128 stands for zero in the data rows.
Here is a table of points, one per row:
[ 99  58   0 100  11 106 147  34 100  99   0  94 200 138]
[ 66 136 138 153 116  77 118  86 128 139 198 106  80 126]
[139 113 117 144 140 160 111 138 116 114 168 127  97 132]
[ 53 144 245 119 139  69 123  95 134 154 164 121 111  97]
[ 52 109 255 153 158  84 128 113 148  68 221  80  78 202]
[118 143 106 129 147 149 122 150 131 117 145 152 119 133]
[162 112  91  98  97 143 135 111 113 148  83 124 163 145]
[176 139 108 149 167 197 130 159 133  95 153 151 133 111]
[162 132  90 178 160 204 135 151 133  64 187 136 116 150]
[105 150 111 117 166 154  87 144 124 130 148 150 111 103]
[144 226 255 184 186  88 131 180 161 177 206 142 125  83]
[110 146  25 142 139 143  92 158 118 134  73 199 124  61]
[115 137  69 150  97 107 144 122 128 128 109 119 115 177]
[105 135 154 155 133 114 137 151 131 171 189 153 135  91]
[153 103 212 113 180 165 139 160 130 102 194 116 132 154]
[ 70 137 233  76 147 101 112 177 141 110 144 104 108 145]
[155 131  94 118 120 145 126 146 120 149 125 133 127 128]
[156 151  91 107 108 125 147 113 128 177  48 142 167  98]
[151  62  31  87  47 129 153  41  99 109   0  70 155 200]
[135  95  81 158 131 150  99 127 111  92 174 118  90 166]
[180 164 143 129  72 105 157  58 131 130   0  83 197 154]
[130 155  53 137 163 203  88 186 137  88 167 167  99 110]
[145  83 112 152 121 150 141 123 116 110 160 103 105 178]
[154 125 243 154 180 152 142 159 151  71 240  96  95 178]
[148 118 165 109 141 131 163 117 126 144 138 124 161 140]
[142  98 110 127 135 155 118 118 114 130 124 130 123 146]
[101 137 159 126 125  87 138 133 134 157 142 130 115 127]
[ 77 143 210 137 142  77 108 160 140 134 163 130  87 123]
[ 81 133 239 131 152  83 136 122 141 133 185 116 107 130]
[156 110 116 153 149 167 118 128 118 122 182 117 114 125]
[112 141 177 140 147 118 112 176 140 147 188 141 101 106]
[160 125  93  64 109 128 118 129 116 155  39 128 150 123]
[129 156   6  93  42 104 101 134 121 169   0 129 140 113]
[127 149  59 131 139 140 106 161 120 150 104 185 136  66]
[ 64 148 195 114 135  85 121 119 135 145 153 121 107 131]
[ 65 164  95 167 120 104  84 105 118 158 161 157  84  99]
[154 130  67 169 145 166 131 141 136  82 138 148 115 144]
[111 112 168 159 165 139 116 149 130  85 203 124  86 126]
[136 150 122 107 128 115 137 144 130 154  99 143 137 126]
[150 148  93  99  99 137 134 137 122 163  89 129 152 120]
[148 104 127 146 147 160 121 136 118 116 178 123 112 143]
[163 122  90 103  75 118 151  75 126 132   1 107 195 131]
[153 146  98 120 142 157 141 152 134 131 113 145 146  98]
These points spread out most along one direction. Where along it does each point below lie, from 0 to 99? 50 is the average, and the first point above lies past it.
[202 154 120 106 149 162 147 150 143 165 115 158 170  57] 55
[ 85 116 184 198 168  97 117 137 146  90 255 116  56 142] 23
[ 97 124 174 115 156 125  89 216 145  96 192 125  75 128] 32
[151 126 131 103 124 121 146 119 127 157  84 137 149 138] 58
[141 123 140 128 130 114 144 113 124 160 118 137 138 119] 52
[120 103 205 185 179 110 139 118 127 111 229 130  97 129] 28
[ 63 148 188 124 141  63 108 130 133 171 169 154 129  68] 38
[178  98 152  87  90 153 182  55 112 118  54  88 214 174] 67
[167 155  81 143 172 187 127 163 140 104 160 167 126 105] 48
[133 111  51  85  67 111 123  97 110 156  22 130 176 123] 77
[175 142  92 114 103 128 161  97 132 139  37 124 178 109] 70
[122  47   0  39  67 122 126 105 104 132  24 125 151 129] 82
[ 95 124 173 160 141  84 120 138 142 118 198 118  79 145] 34
[153 109 110 111  45 127 169  41 129  94   0  75 206 154] 77
